In the data rows, zero lies at 4.5, halfway between 4 and 5.
One hidden rule gives every row of this table a label. Here are some rows, each with its label.
[4 5 5 3 7 4 5 4 2 7 6 4 6 4 3 5 1 6 5 6 5 5 4 5 5 3 3 5 4 6 3 7 6 4 6 2 5
 8 6 5 6 5 5] 4
[5 4 5 4 6 4 5 3 0 7 5 3 4 3 2 5 3 3 6 1 1 7 6 4 6 4 5 4 4 5 4 7 7 4 6 2 5
 4 1 3 4 6 4] 2
[4 8 7 2 9 5 3 7 3 1 7 2 3 7 5 0 0 3 4 9 6 3 3 6 6 9 3 1 4 8 2 3 5 3 7 2 5
 4 2 6 6 6 5] 7
[4 9 4 7 2 6 5 2 9 6 4 3 4 3 5 5 7 4 4 9 5 3 1 5 5 4 2 4 2 2 6 3 3 5 8 5 3
 6 6 5 7 5 3] 4
[4 9 5 3 4 7 3 4 6 4 5 4 3 5 6 3 5 4 3 7 7 2 0 6 4 9 2 0 3 4 3 2 4 4 8 4 4
 9 6 6 8 5 4] 7
[4 6 5 5 6 5 5 4 0 6 5 1 7 5 4 4 2 1 4 4 1 4 5 5 6 5 6 2 5 4 3 5 6 4 8 0 5
 7 3 5 6 6 4] 4
[6 2 6 4 6 3 4 3 3 5 6 2 3 5 4 2 0 4 5 0 2 6 7 4 6 3 6 4 0 7 4 5 6 3 1 1 5
 5 0 3 4 6 5] 2
[6 1 5 4 6 4 4 4 2 2 6 7 4 6 4 4 2 3 4 3 4 6 3 4 5 5 5 4 5 8 4 4 5 3 1 5 5
 3 3 4 5 5 5] 2
[6 0 6 1 9 2 5 9 5 0 6 8 3 7 4 7 4 9 5 5 8 5 9 5 3 9 2 5 9 7 4 4 5 5 4 9 6
 0 9 6 3 1 7] 7
[4 9 5 3 6 5 3 6 9 2 6 4 2 7 6 3 2 8 4 9 7 2 4 6 4 8 0 2 7 8 3 3 3 2 7 7 4
 4 5 5 9 4 5] 5
[3 4 3 6 1 6 6 2 9 7 3 6 7 2 4 7 9 1 4 3 6 3 1 3 3 2 0 6 2 1 5 4 5 7 6 5 3
 5 7 5 4 4 4] 6
[5 6 4 5 0 5 4 0 6 4 4 4 4 3 6 3 6 6 3 4 3 2 2 4 4 3 8 5 2 6 6 1 4 5 2 6 2
 3 2 4 5 5 4] 7
[5 4 5 2 8 4 4 7 8 0 5 9 0 7 6 6 4 9 4 6 7 4 8 5 3 6 4 5 4 8 5 3 3 3 1 9 6
 0 5 6 4 3 6] 7
[2 8 6 3 7 5 4 8 9 4 5 4 6 4 5 5 4 7 5 9 7 3 4 6 5 8 1 2 9 6 3 5 4 5 9 5 5
 7 9 6 7 5 5] 7
[7 4 4 2 6 2 3 6 6 0 5 8 0 8 5 4 6 7 3 2 6 4 8 4 3 6 8 6 2 9 5 3 3 3 0 9 5
 1 3 5 4 3 5] 5
[5 7 5 3 5 4 4 3 2 3 5 6 1 6 6 4 4 5 3 5 6 3 5 4 4 5 9 4 0 7 4 3 3 4 1 3 4
 3 3 5 7 4 4] 5
[5 0 4 4 8 3 6 6 2 7 3 6 7 5 3 5 5 2 6 1 2 8 9 4 4 1 7 6 6 5 5 6 6 6 1 4 6
 3 3 4 1 5 5] 7
[5 3 3 5 4 3 6 7 6 6 3 6 5 4 3 7 4 4 5 4 5 6 7 4 4 1 5 7 7 2 6 5 5 7 5 7 4
 3 7 5 3 3 4] 6
[5 0 6 4 7 2 5 9 0 4 6 6 7 6 2 7 1 6 7 4 4 7 9 4 5 4 6 5 9 7 3 7 7 6 6 4 6
 2 4 5 2 4 6] 6
[4 2 4 5 4 4 5 7 4 7 5 5 7 4 3 6 5 7 6 6 2 5 4 4 5 4 3 5 4 1 5 6 5 6 5 5 4
 5 6 5 3 5 4] 6
[4 4 5 4 5 4 4 9 3 2 5 7 4 6 6 4 5 9 6 8 8 4 7 5 3 6 2 4 9 6 4 6 4 6 5 9 4
 2 8 6 5 4 6] 7
[4 3 4 5 9 3 6 8 4 8 4 5 8 4 3 7 7 6 6 6 5 5 6 5 5 5 3 4 7 3 4 7 6 6 7 5 5
 6 8 5 3 4 5] 6
[5 7 6 3 7 4 4 9 4 4 5 6 5 6 5 5 1 9 4 6 7 4 5 5 4 9 6 3 8 5 4 5 4 5 7 6 5
 3 6 5 5 4 6] 5
[2 8 4 7 1 6 5 1 5 7 3 1 8 1 3 6 7 0 5 8 2 3 0 4 5 2 2 4 3 2 4 5 5 5 9 3 2
 9 4 4 6 6 4] 7
[4 3 5 6 4 3 6 2 3 8 4 3 6 4 3 6 5 2 6 2 4 7 6 4 4 5 2 6 7 1 5 7 5 6 3 4 5
 6 4 4 2 5 4] 7
[6 6 5 3 4 4 4 4 4 1 5 4 2 6 6 2 3 6 5 2 4 4 4 5 5 6 5 3 2 7 3 4 4 3 5 4 4
 4 6 4 6 4 5] 3
[4 7 6 3 5 6 4 6 6 3 5 4 5 4 5 4 2 6 5 9 6 4 3 6 5 9 3 2 7 5 3 4 4 4 7 4 4
 6 7 5 5 5 5] 4
[3 8 5 5 3 5 6 6 5 5 5 3 7 3 5 5 5 6 5 8 8 4 5 5 5 5 2 3 6 4 4 4 5 6 8 6 5
 6 6 5 7 5 5] 6
[6 2 6 2 7 4 4 8 1 2 6 5 3 7 5 4 2 7 5 2 8 4 9 5 4 7 7 4 3 9 3 5 5 3 1 4 7
 0 4 5 2 4 6] 5
[6 4 4 4 3 5 4 3 3 4 3 3 5 4 5 2 4 3 4 3 3 5 5 4 5 2 6 6 3 4 4 5 5 4 4 4 5
 8 3 4 5 5 4] 2
[4 6 4 5 2 6 6 4 6 4 4 5 5 4 5 4 5 9 4 7 6 3 4 5 4 7 2 4 6 3 4 3 4 5 8 7 5
 5 8 5 6 5 4] 4
[4 8 5 5 3 6 3 3 5 6 5 1 5 4 6 3 4 1 5 5 2 5 0 5 6 6 1 3 3 5 4 3 5 5 9 2 3
 9 5 5 8 6 4] 4
[4 8 4 5 4 6 4 2 6 4 5 4 6 5 6 3 6 7 4 6 6 3 4 5 4 6 5 4 6 3 5 3 3 4 4 4 3
 5 8 5 7 4 4] 5
[5 1 4 4 7 4 7 9 5 4 3 8 5 4 3 8 5 8 6 8 6 6 7 5 3 5 3 7 9 6 4 5 5 6 6 7 5
 1 7 5 0 4 6] 6
[5 5 6 2 7 5 3 3 6 1 6 5 1 7 7 1 4 8 3 7 8 2 4 5 5 7 7 4 3 7 3 3 3 3 2 6 4
 1 5 4 8 4 5] 3
[3 9 5 3 5 7 5 6 9 3 4 4 6 5 6 4 4 9 6 9 8 0 0 6 3 9 0 0 9 1 4 3 3 4 9 7 3
 8 8 7 9 4 5] 7
[6 6 4 4 5 3 4 3 3 3 5 5 5 5 5 4 5 5 3 1 5 5 6 4 4 5 8 5 0 5 4 4 4 4 5 4 4
 3 4 4 4 5 4] 2
[5 4 5 4 5 3 4 6 3 4 7 3 6 6 5 3 3 4 4 4 2 5 5 5 5 7 4 5 4 6 4 5 5 4 5 2 5
 4 4 4 3 6 5] 2
[5 2 4 5 6 2 4 5 0 5 5 4 3 5 4 4 3 3 5 1 4 6 7 4 5 3 9 7 5 6 4 4 5 4 3 4 6
 0 1 3 2 4 5] 3
[4 6 4 7 2 5 6 4 6 8 2 2 8 3 4 6 5 0 5 5 3 6 1 4 5 2 2 4 4 1 5 6 5 5 7 2 4
 6 5 4 6 6 4] 7
[4 2 5 6 3 5 4 2 3 4 5 2 6 4 3 2 5 0 4 2 1 6 4 4 5 2 6 6 3 2 3 5 5 4 3 1 4
 6 2 4 5 7 4] 2
[6 0 4 7 5 4 5 3 4 6 4 3 5 4 3 7 6 2 5 3 2 6 5 4 4 2 5 6 2 5 5 4 5 6 4 4 5
 7 7 4 2 5 4] 7
[3 8 4 6 0 6 5 1 7 8 3 3 8 3 5 5 8 3 6 9 3 4 3 5 4 4 1 5 6 3 4 6 5 5 8 4 3
 8 6 5 6 5 3] 4
[3 7 3 6 2 5 6 3 8 8 3 4 7 2 4 5 7 2 5 8 5 4 1 4 4 3 0 3 4 0 5 2 3 6 9 5 3
 9 7 6 5 5 3] 7
[5 2 4 4 6 2 5 7 2 7 4 8 6 5 3 7 3 6 6 3 3 7 9 4 5 2 3 5 7 5 4 7 6 6 6 3 6
 5 5 5 0 5 5] 6
[2 8 6 4 4 7 4 5 6 4 5 3 6 4 6 4 3 3 6 8 5 4 1 5 4 6 4 2 4 2 4 4 4 5 8 4 3
 7 7 4 6 6 4] 7
[5 2 5 4 5 4 5 2 3 4 6 3 4 5 5 2 4 4 4 3 5 5 4 5 5 5 6 5 5 5 3 5 4 3 5 6 5
 4 2 4 4 4 5] 3
[3 6 4 5 3 6 5 2 3 6 5 3 5 3 4 4 5 3 5 5 2 3 0 4 5 6 1 4 4 2 4 5 4 5 5 2 4
 7 4 4 6 6 4] 7
[4 8 4 5 2 6 4 1 7 3 4 3 3 4 5 3 4 2 3 2 4 3 2 4 5 4 4 6 2 4 5 4 5 4 5 5 3
 7 5 4 7 5 3] 2
[3 4 4 4 1 5 5 4 9 6 3 4 6 4 5 4 8 6 4 5 6 4 4 4 4 3 2 3 4 2 5 5 4 5 8 5 4
 3 5 5 5 4 4] 5
[3 9 4 5 1 5 6 3 9 6 3 4 8 4 4 6 8 5 4 6 4 4 3 5 4 7 3 4 6 1 5 5 4 6 3 5 5
 7 6 5 5 5 5] 6
[6 1 5 4 8 2 5 9 1 3 5 5 4 6 4 6 5 8 6 2 6 5 9 5 4 6 5 6 5 5 4 5 5 4 4 5 6
 1 4 4 1 3 5] 3
[5 4 4 5 3 3 5 4 6 4 3 5 6 5 4 7 7 7 5 4 5 5 8 5 4 4 2 7 4 5 5 5 4 6 5 5 5
 3 6 4 4 4 4] 1
[4 5 4 6 2 5 6 1 4 8 4 3 7 3 4 6 6 2 5 7 4 5 3 4 4 4 5 5 6 1 4 6 4 5 6 2 4
 6 6 5 4 5 5] 4
[4 5 4 3 5 4 5 7 9 2 5 8 4 5 5 6 9 9 6 8 9 3 6 4 2 6 5 4 6 5 6 4 4 6 5 8 5
 3 9 6 5 3 5] 7
[4 9 4 5 2 6 4 1 7 5 3 3 6 4 6 3 5 5 4 6 5 2 2 5 5 4 3 2 4 4 5 3 3 5 6 7 4
 9 6 5 6 4 4] 5
[5 6 5 4 3 5 3 5 5 5 5 3 4 6 5 2 0 1 5 5 5 4 2 5 4 5 5 3 5 7 4 5 4 5 2 3 6
 2 4 5 5 4 5] 5
[4 9 4 5 4 6 4 0 9 4 5 5 2 4 7 6 6 5 4 8 7 2 3 5 5 7 3 4 4 4 5 3 4 5 7 5 4
 7 5 5 7 4 5] 5
[5 6 4 5 2 5 4 3 9 2 3 6 2 6 5 5 9 9 3 9 8 2 2 4 3 5 4 5 3 4 6 1 3 5 4 8 2
 4 6 5 6 3 4] 5
[5 2 5 2 9 4 3 9 0 2 6 4 4 5 5 2 0 7 4 5 6 6 5 5 5 5 5 4 4 8 4 5 4 3 3 4 5
 4 1 4 7 5 6] 2
[4 3 4 4 9 4 4 8 6 3 5 7 4 5 5 5 2 8 5 5 7 4 6 6 5 7 3 3 7 4 3 5 4 5 6 8 6
 4 5 6 4 4 5] 7
[5 9 6 3 5 5 4 6 6 4 5 5 2 6 6 3 5 7 4 6 7 3 4 6 4 6 3 3 7 5 4 3 3 4 3 6 5
 5 5 5 7 4 4] 5
Which label does each new row get?
[6 1 4 3 4 4 4 1 2 4 5 5 2 5 5 0 3 4 3 1 3 5 6 4 5 3 7 5 1 7 4 5 4 3 1 4 4
 2 2 4 3 5 5] -> 2
[3 4 3 8 0 5 7 4 5 9 2 4 9 0 3 7 9 2 6 7 3 5 1 4 4 3 1 6 6 0 7 6 6 7 9 4 4
 9 8 4 3 5 3] -> 7
[5 2 4 4 5 4 5 8 3 4 3 7 2 5 5 5 5 7 4 2 5 4 9 4 4 3 5 5 4 7 5 4 4 4 0 6 6
 0 3 3 1 3 5] -> 3
[5 2 5 5 8 3 5 7 5 4 5 6 4 4 4 5 3 8 5 1 3 4 9 4 4 3 6 5 5 7 6 5 5 4 3 4 5
 2 4 4 3 4 5] -> 3
[3 9 3 7 1 8 4 3 9 9 3 3 8 2 3 4 8 0 6 7 4 4 0 5 5 4 3 3 5 0 5 5 4 5 9 4 2
 9 7 5 6 6 3] -> 4
[3 9 4 6 2 5 6 4 5 7 3 4 5 3 4 5 7 0 5 7 7 3 4 4 4 5 0 4 6 2 5 5 4 6 7 5 3
 7 5 5 6 4 4] -> 6
[7 1 5 4 6 1 5 9 0 4 6 5 3 6 3 4 3 2 5 1 2 7 8 4 5 3 7 6 5 7 4 7 6 4 1 4 6
 2 4 4 0 5 5] -> 2
[5 0 4 3 7 3 5 7 2 6 4 4 7 3 4 5 5 7 5 7 4 6 6 5 4 6 4 4 7 4 4 7 6 5 7 5 6
 5 8 6 2 4 5] -> 7
[2 5 4 7 2 6 6 4 5 5 4 3 7 3 3 6 9 1 4 6 3 4 0 4 5 4 0 4 3 0 5 5 5 4 9 5 4
 9 6 4 4 5 3] -> 2
[5 9 5 5 6 5 3 3 7 0 5 5 3 6 6 5 2 7 4 6 6 3 3 5 4 7 4 2 4 6 5 3 3 4 2 5 4
 2 6 5 5 4 4] -> 5
[3 6 4 4 3 6 5 4 7 6 4 4 7 4 5 5 7 3 5 5 5 4 3 4 4 4 3 4 5 3 4 5 5 5 7 7 3
 5 4 5 5 5 4] -> 4
[6 0 6 1 9 2 3 9 0 1 6 7 1 7 4 4 0 8 4 2 6 6 9 4 4 6 9 7 3 9 4 4 4 4 0 5 6
 0 3 3 1 3 6] -> 3
[5 8 5 4 6 4 4 5 1 2 6 5 2 6 6 4 3 6 4 3 2 6 3 4 5 3 8 3 3 8 4 5 5 3 2 4 5
 2 4 5 5 4 5] -> 5
[5 4 5 3 8 3 4 8 6 2 5 6 4 6 5 6 6 9 5 4 8 4 9 4 3 5 4 6 9 6 5 6 4 5 5 8 6
 2 6 5 1 4 6] -> 5
[4 5 5 4 5 5 3 7 7 2 4 6 3 6 5 3 2 8 4 6 7 3 5 6 5 6 7 4 7 4 4 3 4 4 6 6 5
 2 5 5 6 3 5] -> 5
[6 4 5 4 8 5 3 3 3 1 5 4 2 6 5 2 3 4 3 4 6 4 5 5 5 5 8 5 4 7 4 4 4 3 0 6 4
 3 3 5 6 4 4] -> 5
[5 5 5 4 6 4 4 1 0 5 6 1 5 4 4 1 0 0 4 1 0 5 5 4 7 3 7 5 0 9 3 6 5 2 0 0 5
 5 0 3 6 6 4] -> 2
[4 9 3 5 2 6 4 2 9 3 4 7 3 4 6 5 9 5 3 7 4 1 1 5 4 4 7 3 2 2 6 2 3 5 4 6 3
 4 6 5 5 3 4] -> 5
[3 7 4 5 5 4 6 8 5 6 4 2 7 3 4 7 4 0 6 8 3 6 1 5 4 5 2 4 8 2 3 7 6 5 7 2 5
 9 6 5 3 5 4] -> 4
[5 8 4 6 3 5 4 1 5 3 4 3 3 5 7 3 6 4 2 3 4 3 1 5 5 3 5 4 2 5 6 2 3 4 2 5 3
 3 4 4 7 5 4] -> 2
[3 9 6 4 5 7 5 8 7 5 5 4 9 4 6 4 6 6 6 9 5 3 0 6 5 7 0 2 8 4 3 4 4 5 9 4 3
 9 7 6 8 5 4] -> 7
[5 2 6 3 9 4 4 6 1 5 6 3 4 5 4 3 2 4 5 2 2 6 5 5 5 5 4 4 7 6 3 5 5 4 2 4 6
 5 3 4 2 5 6] -> 2
[5 6 5 4 4 6 5 6 5 5 5 6 6 4 4 5 4 3 5 6 6 4 3 6 4 5 1 4 7 4 5 5 5 5 6 5 5
 6 8 5 5 4 5] -> 5
[5 3 5 5 6 4 3 4 3 3 4 6 4 5 5 3 5 3 5 3 4 4 5 5 5 5 4 5 3 6 4 5 5 4 6 3 5
 3 3 5 4 5 5] -> 4
[3 9 4 7 1 6 5 0 9 7 2 6 5 3 5 7 9 5 6 9 5 1 0 5 3 4 0 4 5 0 6 3 4 7 8 7 2
 6 8 5 6 4 4] -> 6
[6 5 5 3 5 4 3 5 7 1 5 6 1 7 5 3 4 8 2 3 5 2 3 5 4 6 7 4 3 9 4 3 4 3 0 6 5
 0 2 4 6 3 5] -> 3
[6 3 4 3 8 3 3 4 5 2 6 5 2 5 5 4 0 5 3 3 5 6 6 4 5 4 7 5 3 8 4 4 4 3 0 3 6
 2 1 4 5 5 5] -> 2
[4 5 3 8 1 6 7 3 7 9 2 5 8 1 3 8 9 1 6 7 3 5 1 4 3 2 0 7 5 0 7 7 6 8 9 5 4
 7 7 5 3 4 4] -> 6
[3 9 5 5 1 7 4 1 6 4 5 2 4 4 6 3 6 1 3 3 3 3 0 4 5 5 6 4 3 5 5 3 3 4 5 6 2
 9 3 5 8 5 3] -> 4
[5 8 5 5 1 6 4 2 8 3 5 4 4 5 7 2 5 5 5 4 7 3 1 5 5 6 6 3 4 5 5 2 3 3 4 6 4
 4 4 5 7 4 4] -> 5
[4 2 5 4 7 4 6 8 3 4 6 6 4 5 3 5 3 6 6 6 6 5 9 5 4 6 3 5 8 7 5 6 5 5 6 3 6
 6 2 5 5 4 5] -> 5
